In the rows, 128 means zero.
Each path below is one point turned by a fixed rotation once a step. After each direction that follows a path, write how fast that rotation turns it, in degrees per step (0 if it stays still).
Each turn is a multiple of 5 degrees from 10 to 175, or 0.
Each row of a path follows its step; steps can be skipped.
Path 1:
step 0: [119 132 127 124 127 127 135 138 124 136 134 108 123 109 121 129 139 110
 126 125 125 126 133 114 130 128 124]
step 1: [129 139 129 117 138 133 145 144 120 130 130 141 121 131 133 135 132 132
 129 139 133 130 126 128 127 119 108]
step 2: [116 123 138 127 142 121 124 129 133 136 120 117 118 125 135 139 117 120
 120 120 128 132 135 128 122 106 126]
step 3: [113 133 130 126 136 125 139 128 137 129 125 130 113 123 125 130 137 131
 144 137 140 119 131 115 142 128 136]
step 4: [123 119 110 119 137 125 128 130 126 134 126 132 130 128 127 133 125 134
 129 149 111 139 134 119 125 112 129]
step 5: [118 143 116 127 136 126 129 136 136 128 118 115 135 130 122 133 117 130
 133 117 136 125 110 116 128 117 131]
step 6: [127 138 132 133 135 115 142 119 122 148 142 124 139 129 128 134 130 139
 134 133 128 134 136 123 140 123 131]
step 7: [120 137 119 127 127 124 102 131 129 141 129 134 128 144 125 137 131 123
 139 135 135 133 128 125 122 120 118]
step 8: [129 152 117 129 129 132 130 129 124 132 122 112 123 130 122 123 119 118
 129 126 125 128 146 129 139 124 139]
step 9: [134 125 120 112 131 125 138 133 127 140 145 139 129 138 131 135 118 113
 144 128 129 124 125 130 137 128 128]
step 10: [136 133 141 125 135 134 120 122 143 128 131 125 132 140 112 126 117 116
 122 133 127 133 134 116 127 112 122]
Speeds:
[131 130 124 128 126 133 124 127 131 126 125 130 126 128 124 128 127 133
 126 132 127 132 129 131 126 123 119] -> 120
[133 130 127 125 129 132 134 127 126 132 123 129 130 128 129 131 127 125
 125 125 124 127 119 128 129 126 127] -> 90
[127 129 129 121 134 124 123 127 128 128 127 133 134 122 129 130 126 126
 128 131 127 131 127 134 129 131 128] -> 140
[133 129 129 128 126 128 130 131 126 131 133 133 128 125 130 127 128 134
 132 131 126 124 129 133 124 123 133] -> 140
Path 2:
step 0: [127 128 129 138 124 118 138 115 124 121 130 131 125 126 117 130 122 143
 128 122 136 120 132 112 130 141 118]
step 1: [140 132 136 126 125 133 130 117 127 123 118 130 120 116 130 127 123 113
 132 115 122 124 141 117 136 135 121]
step 2: [128 127 116 129 115 133 116 118 122 110 134 122 119 124 142 138 123 121
 126 134 133 129 132 122 133 135 125]
step 3: [136 117 121 127 123 115 130 131 134 118 129 138 123 119 129 126 128 129
 114 126 137 144 127 112 136 135 128]
step 4: [124 125 135 125 131 117 139 134 133 124 131 112 127 119 139 127 116 118
 135 120 131 129 128 109 137 130 136]
step 5: [129 122 124 139 111 119 132 124 119 122 129 121 132 109 124 128 115 132
 142 130 128 132 128 130 126 140 130]
step 6: [133 118 126 133 119 133 127 134 126 124 117 131 127 109 117 141 122 128
 126 122 121 126 130 117 143 119 122]
step 7: [123 111 122 129 128 126 128 124 124 111 133 123 126 117 143 126 136 125
 136 121 131 122 140 127 134 114 124]
step 8: [147 115 113 121 119 113 129 120 133 118 129 125 136 122 130 131 129 126
 128 123 126 128 119 125 120 124 133]
step 9: [124 124 131 130 124 111 122 138 127 117 117 128 138 134 125 136 130 122
 139 128 120 129 126 108 133 125 136]
step 10: [120 127 133 127 120 115 128 132 134 113 125 137 123 114 133 127 120 135
 139 126 119 120 134 138 128 127 142]
Speeds:
[124 125 128 133 128 125 127 126 123 125 128 130 130 130 129 122 133 132
 133 131 131 132 132 129 128 132 126] -> 155
[128 128 130 126 124 128 132 133 128 131 127 132 130 129 123 125 134 126
 126 129 124 127 128 119 130 128 123] -> 130
[129 126 125 127 130 131 133 124 123 128 129 127 126 129 121 132 127 127
 131 123 128 127 133 131 127 125 121] -> 60
[134 128 123 131 130 126 128 125 128 130 131 130 125 125 122 130 134 133
 127 129 128 127 124 128 131 133 133] -> 135
[133 131 131 132 130 125 129 133 124 128 128 130 131 129 129 131 126 124
 133 126 129 123 125 128 125 134 125] -> 85
Path 3:
step 0: [135 138 126 138 128 119 125 129 133 126 108 125 129 137 129 132 122 131
 117 117 122 124 137 132 121 115 131]
step 1: [122 140 130 128 123 117 125 122 120 132 135 112 127 119 128 119 125 145
 124 138 135 137 125 133 121 133 132]
step 2: [126 135 116 133 128 137 130 120 137 130 125 136 142 134 128 123 140 138
 120 123 133 130 135 123 128 113 138]
step 3: [134 140 140 125 124 132 126 131 124 120 111 123 123 119 135 124 123 148
 129 129 122 122 122 121 119 130 132]
step 4: [120 147 126 142 132 125 126 119 129 135 132 122 132 134 133 122 125 123
 116 129 140 120 138 121 122 124 122]
step 5: [129 125 120 128 126 129 132 129 122 122 135 126 122 122 132 131 129 157
 117 119 124 132 139 133 122 127 134]
step 6: [130 144 132 124 130 128 142 115 136 129 123 128 138 135 120 129 126 138
 119 135 134 124 114 115 125 128 126]
step 7: [122 130 123 131 133 127 120 126 123 124 109 122 130 129 128 112 131 138
 118 118 120 121 141 135 121 130 121]
step 8: [120 144 130 135 117 126 127 117 123 116 144 133 121 129 127 123 124 141
 123 134 139 125 123 125 132 133 132]
step 9: [134 129 120 124 142 142 140 123 120 128 124 131 137 133 134 120 124 140
 123 119 133 130 138 120 129 117 122]
step 10: [124 139 130 120 123 122 129 130 133 112 126 123 131 134 137 128 120 139
 121 134 118 113 125 124 119 143 125]
Speeds:
[132 130 130 133 129 128 127 128 124 129 126 131 119 132 130 129 123 127
 126 131 132 131 133 131 131 129 128] -> 90
[125 127 127 131 134 130 127 132 129 126 124 126 131 131 127 132 130 131
 131 124 126 126 135 133 132 124 128] -> 155
[124 126 124 125 126 127 125 132 131 131 126 135 129 132 131 126 129 127
 123 125 126 131 134 126 125 132 129] -> 145
[124 126 131 127 129 126 134 129 121 131 127 133 129 125 128 131 130 122
 127 130 125 125 128 131 129 128 133] -> 0
Path 4:
step 0: [121 122 132 135 144 128 127 124 129 126 134 147 152 129 141 128 121 132
 134 127 112 115 123 123 121 135 127]
step 1: [124 139 121 126 130 117 140 131 118 144 116 115 132 128 123 127 136 125
 122 132 112 121 141 134 123 110 138]
step 2: [121 119 128 112 115 126 113 113 134 122 127 116 126 118 120 131 122 121
 128 141 120 142 119 121 123 132 134]
step 3: [144 136 133 135 134 137 123 129 136 121 123 130  99 128 122 128 140 121
 130 124 124 128 133 128 128 130 108]
step 4: [116 118 123 136 143 131 119 124 117 131 131 125 128 134 142 119 130 136
 124 114 143 143 124 131 143 137 128]
step 5: [130 141 122 130 134 135 122 137 125 129 119 148 136 131 126 134 109 135
 136 120 125 108 129 128 127 129 144]
step 6: [122 135 121 114 126 107 138 123 138 150 139 126 136 132 139 131 129 119
 129 134 118 126 125 132 133 118 124]
step 7: [146 120 144 127 130 121 127 120 128 124 120 118 130 122 125 127 122 129
 123 139 113 140 135 119 108 133 138]
step 8: [118 133 129 129 129 138 125 111 134 122 116 123 121 117 118 129 156 119
 121 120 131 125 135 127 136 129 121]
step 9: [118 123 123 133 131 141 109 133 111 122 141 132 115 133 129 110 119 126
 134 122 121 136 120 134 125 128 125]
step 10: [136 142 108 131 130 129 125 141 132 137 112 124 125 139 139 142 127 138
 143 122 135 126 123 126 136 129 133]
Speeds:
[123 125 122 129 132 129 129 126 135 125 130 124 133 125 132 132 130 126
 132 128 131 130 125 124 128 128 127] -> 175
[127 131 127 129 135 125 133 135 126 129 133 126 124 123 130 122 128 126
 128 131 126 130 126 130 127 128 125] -> 130
[128 124 123 130 126 121 128 123 128 130 130 128 128 131 124 120 130 126
 126 127 131 127 125 125 132 128 129] -> 155
[132 131 130 126 130 125 133 125 132 129 133 133 135 128 130 127 128 128
 127 125 128 128 129 132 126 127 135] -> 60
Path 5:
step 0: [121 136 128 138 128 130 120 115 130 130 138 140 131 140 136 130 130 109
 126 118 121 113 124 132 114 127 138]
step 1: [137 122 109 136 141 127 136 109 134 123 128 140 116 135 125 128 134 118
 120 125 135 124 114 128 123 129 130]
step 2: [140 136 117 124 133 117 135 128 128 123 128 138 129 129 132 135 123 122
 104 125 140 142 132 113 123 126 120]
step 3: [129 135 119 131 123 127 114 140 136 120 138 132 137 139 133 115 132 117
 120 134 134 137 147 121 120 121 130]
step 4: [119 118 113 143 130 134 113 139 139 120 131 130 115 123 123 129 133 115
 133 134 123 140 130 129 122 133 131]
step 5: [130 125 105 131 137 123 121 126 121 126 117 127 127 116 133 138 116 123
 130 121 108 140 131 132 128 134 122]
step 6: [135 137 116 127 140 120 136 136 119 132 135 128 127 131 131 116 111 117
 134 123 113 123 142 131 132 116 123]
step 7: [123 144 120 133 132 122 132 138 134 135 134 129 114 126 119 133 127 121
 143 136 126 118 125 117 124 107 132]
step 8: [123 135 106 130 135 131 128 131 131 150 120 127 136 123 132 137 136 131
 139 133 133 126 122 113 120 132 126]
step 9: [127 126 119 128 126 121 134 131 131 144 134 124 145 116 137 123 125 108
 130 121 140 120 131 131 124 143 119]
step 10: [129 125 127 119 132 110 119 126 128 120 144 127 136 117 129 124 129 110
 136 134 136 123 113 138 125 118 126]
Speeds:
[132 120 122 128 125 128 129 125 130 131 123 128 129 129 126 130 123 127
 126 125 129 125 127 130 133 130 123] -> 95
[128 129 132 132 132 131 123 127 132 123 125 131 128 130 130 125 130 124
 123 127 129 132 127 126 134 127 122] -> 35
[124 129 127 120 131 127 129 125 131 130 129 132 122 130 131 129 130 128
 127 125 121 125 130 129 134 127 130] -> 60
[129 128 128 130 128 135 129 124 137 129 128 126 129 123 134 127 126 127
 131 124 127 130 127 130 125 131 132] -> 85
Path 6:
step 0: [123 119 114 148 137 119 140 130 134 124 128 124 137 122 121 123 131 120
 125 137 140 121 122 125 129 134 130]
step 1: [136 131 132 127 142 133 129 129 136 115 128 121 118 110 137 116 121 131
 128 138 127 127 136 122 135 118 127]
step 2: [121 144 133 140 140 129 130 131 134 125 136 124 141 140 120 126 134 142
 125 132 132 132 138 132 122 119 121]
step 3: [120 122 132 140 127 124 129 127 127 111 116 117 118 131 133 124 140 125
 112 131 118 133 135 130 131 137 127]
step 4: [116 124 135 133 133 136 136 135 140 127 133 124 125 124 134 133 127 131
 125 112 128 134 126 135 133 111 147]
step 5: [128 131 121 127 118 134 109 127 137 116 132 117 131 134 124 139 130 131
 122 125 133 144 134 116 129 125 128]
step 6: [116 119 131 141 122 131 135 134 121 128 124 130 135 131 135 138 128 107
 136 137 132 138 138 124 124 128 134]
step 7: [136 130 127 120 134 132 137 112 139 114 117 121 133 131 136 131 119 122
 139 121 128 134 123 121 131 127 139]
step 8: [137 125 122 136 129 135 129 131 131 128 137 124 136 137 128 125 124 133
 132 144 150 139 121 136 133 136 135]
step 9: [123 122 122 130 128 124 134 118 130 112 127 133 124 114 119 122 117 128
 135 142 125 134 144 133 123 137 129]
step 10: [131 140 135 142 138 127 139 131 125 110 134 131 127 133 130 135 111 133
 128 123 134 118 125 133 130 123 128]
Speeds:
[130 129 128 127 122 132 131 127 130 132 131 127 129 130 121 128 130 129
 127 132 128 135 131 129 127 128 120] -> 115
[131 129 129 122 128 123 125 130 125 137 129 133 125 128 127 129 131 129
 129 127 123 125 123 128 125 131 126] -> 0
[127 127 130 131 123 116 134 124 126 126 125 128 128 128 127 131 128 125
 127 128 129 127 129 129 127 125 126] -> 110
[126 131 125 128 128 126 125 133 128 127 133 129 126 124 128 132 120 126
 128 130 128 127 133 122 125 124 124] -> 85
[125 131 130 133 132 125 127 129 130 125 127 132 122 129 127 124 125 135
 125 130 124 129 128 135 128 128 124] -> 45
Path 7:
step 0: [122 120 139 121 125 120 150 135 124 120 141 129 137 129 120 125 120 135
 141 125 135 137 135 134 126 131 126]
step 1: [125 132 119 124 124 133 140 131 138 111 125 140 123 121 122 135 132 124
 138 134 133 126 126 105 120 127 129]
step 2: [134 149 122 127 126 123 126 133 122 129 123 136 122 123 131 125 116 113
 119 120 130 142 119 120 135 119 129]
step 3: [128 122 137 132 138 117 132 121 121 127 134 119 137 117 122 118 109 122
 138 118 125 138 123 131 129 134 118]
step 4: [129 137 120 115 135 137 136 132 140 119 128 123 125 124 119 124 120 139
 148 131 135 118 127 125 121 136 123]
step 5: [129 150 119 118 129 123 136 133 120 114 130 132 127 138 135 126 131 123
 116 128 146 132 126 125 121 129 131]
step 6: [125 123 126 133 123 121 128 117 122 126 140 119 130 117 130 133 122 109
 126 118 133 139 121 123 110 120 125]
step 7: [122 134 131 124 128 137 127 133 142 127 127 127 122 105 125 129 120 125
 146 119 129 127 121 144 127 126 127]
step 8: [122 144 137 116 147 126 136 129 125 116 115 132 139 126 124 128 126 135
 126 129 142 133 135 132 129 130 136]
step 9: [124 131 122 122 128 119 134 125 127 128 138 126 140 139 123 141 117 127
 130 126 129 137 135 113 111 112 128]
step 10: [122 131 123 133 111 119 130 141 141 115 139 134 126 119 136 129 115 120
 138 127 125 131 116 130 129 124 131]
Speeds:
[133 128 129 132 125 127 133 124 128 127 124 127 125 125 127 129 129 134
 135 131 133 129 131 133 129 130 129] -> 100
[129 132 130 132 127 127 132 127 118 132 127 126 128 128 128 129 124 132
 122 125 127 127 130 127 125 125 130] -> 115
[120 127 129 126 134 129 130 128 132 132 126 125 126 134 125 125 125 135
 128 125 131 130 127 128 129 130 129] -> 85
[132 126 129 128 125 126 132 131 127 129 127 132 126 129 125 123 125 129
 129 128 124 131 127 118 134 131 127] -> 35
[126 126 123 135 125 126 132 128 132 124 126 125 121 131 129 131 129 124
 124 124 129 130 126 126 129 127 130] -> 85
Path 8:
step 0: [114 135 122 135 123 146 123 119 123 133 126 145 145 135 132 123 140 129
 132 133 125 127 131 136 126 130 123]
step 1: [131 130 139 147 137 127 133 129 129 111 132 124 124 124 121 138 131 118
 116 136 138 129 119 123 131 118 134]
step 2: [129 130 122 112 121 137 123 118 125 131 129 122 130 138 135 113 117 125
 123 131 125 118 124 111 124 130 142]
step 3: [135 134 139 137 136 127 128 122 115 120 140 135 129 126 132 133 137 141
 133 113 124 126 131 132 111 138 121]
step 4: [122 130 129 136 128 119 124 132 145 124 129 141 125 130 125 131 109 125
 129 119 122 123 131 123 140 116 141]
step 5: [143 138 118 123 125 142 134 114 126 127 126 124 134 135 141 134 125 119
 132 134 131 124 141 138 134 134 118]
step 6: [122 125 155 134 129 128 127 130 125 120 113 135 135 129 122 125 126 127
 125 135 121 122 119 125 121 125 113]
step 7: [134 114 127 122 130 136 120 118 129 127 147 127 118 127 126 120 113 123
 128 130 133 132 116 138 134 122 138]
step 8: [129 132 113 146 120 134 121 117 121 127 118 127 122 126 137 125 136 139
 136 127 117 122 126 118 121 131 118]
step 9: [142 139 135 128 142 124 130 136 137 122 123 131 124 118 115 125 129 119
 115 114 119 121 123 136 126 122 133]
step 10: [137 122 130 116 109 130 127 124 125 126 132 119 131 130 127 122 121 128
 143 119 129 121 139 118 145 124 125]
Speeds:
[127 127 129 134 133 127 132 136 126 128 129 128 127 129 121 128 122 124
 128 127 127 128 128 128 124 125 127] -> 135
[129 124 127 125 128 125 125 132 132 122 136 128 130 123 127 130 128 129
 126 133 126 125 129 126 132 123 128] -> 130
Path 9:
step 0: [127 142 132 118 125 124 114 131 130 125 118 136 115 116 114 123 123 121
 124 129 136 132 129 146 135 134 126]
step 1: [136 123 126 113 125 112 123 132 134 128 124 130 119 120 122 122 128 120
 140 122 129 132 149 136 120 136 124]
step 2: [128 123 124 130 122 112 124 136 139 134 129 148 118 142 120 123 134 125
 134 128 135 139 130 138 121 125 131]
step 3: [128 122 124 133 128 118 120 126 125 132 130 119 117 136 108 131 125 135
 134 123 138 131 127 151 126 129 135]
step 4: [114 127 115 130 135 122 127 130 128 138 145 129 119 120 116 122 119 123
 141 119 134 132 137 135 135 130 129]
step 5: [123 141 133 122 143 124 125 131 143 139 125 136 126 129 115 116 114 133
 133 124 142 134 131 131 126 123 128]
step 6: [121 128 136 126 129 122 115 118 135 133 115 126 111 117 110 122 129 126
 137 130 140 130 132 122 124 133 133]
step 7: [119 124 115 122 127 123 119 123 144 118 125 135 112 124 120 109 131 127
 130 129 125 122 135 137 125 128 123]
step 8: [141 128 125 128 137 127 124 121 144 120 133 137 119 139 114 125 123 118
 133 125 131 135 132 140 120 140 134]
step 9: [128 126 120 144 122 123 114 130 134 122 124 134 122 126 112 136 118 122
 134 114 138 138 134 135 126 130 123]
step 10: [122 129 128 121 126 128 123 127 123 128 126 136 119 131 111 123 116 127
 134 125 128 142 144 144 140 119 118]
Speeds:
[128 126 122 127 125 129 129 131 128 128 130 121 123 126 129 126 127 123
 127 129 126 129 135 125 128 120 126] -> 125
[133 130 129 128 133 129 129 131 134 130 129 130 128 133 129 129 132 127
 125 123 131 134 127 123 125 125 132] -> 115
[127 121 128 132 129 128 129 128 128 130 128 127 128 122 128 131 132 125
 134 123 128 128 130 122 128 134 129] -> 145
Path 10:
step 0: [134 137 113 118 117 136 128 130 119 124 128 128 111 122 121 119 131 137
 121 133 124 132 115 131 133 112 124]
step 1: [128 117 115 128 129 128 134 142 124 117 126 121 141 147 132 123 132 125
 131 137 130 126 123 119 137 130 146]
step 2: [123 114 139 140 118 138 133 119 119 132 112 130 132 124 124 124 137 117
 136 120 128 141 119 130 129 122 122]
step 3: [120 127 132 120 126 140 122 142 130 116 125 144 131 130 130 128 121 140
 117 132 108 131 126 127 121 123 121]
step 4: [134 132 119 132 127 145 135 136 147 130 124 118 128 144 129 135 137 119
 121 131 134 138 127 127 123 139 126]
step 5: [130 117 138 137 140 127 121 116 123 125 129 132 117 121 140 126 144 123
 123 140 120 131 116 137 131 137 129]
step 6: [120 143 128 122 129 140 120 138 121 119 140 133 119 128 137 119 115 119
 126 113 128 137 121 124 132 132 134]
step 7: [120 129 111 136 127 129 140 123 127 121 123 110 120 130 129 132 128 139
 121 131 135 126 107 122 118 124 126]
step 8: [127 122 133 126 137 135 125 125 113 112 111 124 136 133 122 130 132 119
 128 126 124 113 126 137 142 135 136]
step 9: [140 134 130 115 105 135 133 133 122 121 123 134 123 122 119 115 134 121
 121 123 129 139 120 130 127 117 122]
step 10: [127 109 122 125 127 129 132 139 128 119 133 131 129 150 132 132 128 129
 125 145 122 128 124 114 118 121 134]
Speeds:
[127 123 128 130 135 132 128 123 127 129 127 135 124 129 125 134 129 126
 133 128 130 125 126 130 131 124 126] -> 125
[127 130 126 126 124 134 129 126 130 129 129 125 130 128 131 129 130 122
 128 120 134 130 133 128 132 126 126] -> 155
[127 129 122 129 136 125 127 131 128 126 125 126 128 133 127 126 133 130
 128 128 132 131 132 128 122 124 127] -> 115
[129 131 131 133 132 129 125 129 133 128 132 129 125 128 135 131 126 130
 126 127 131 131 126 133 126 134 125] -> 45
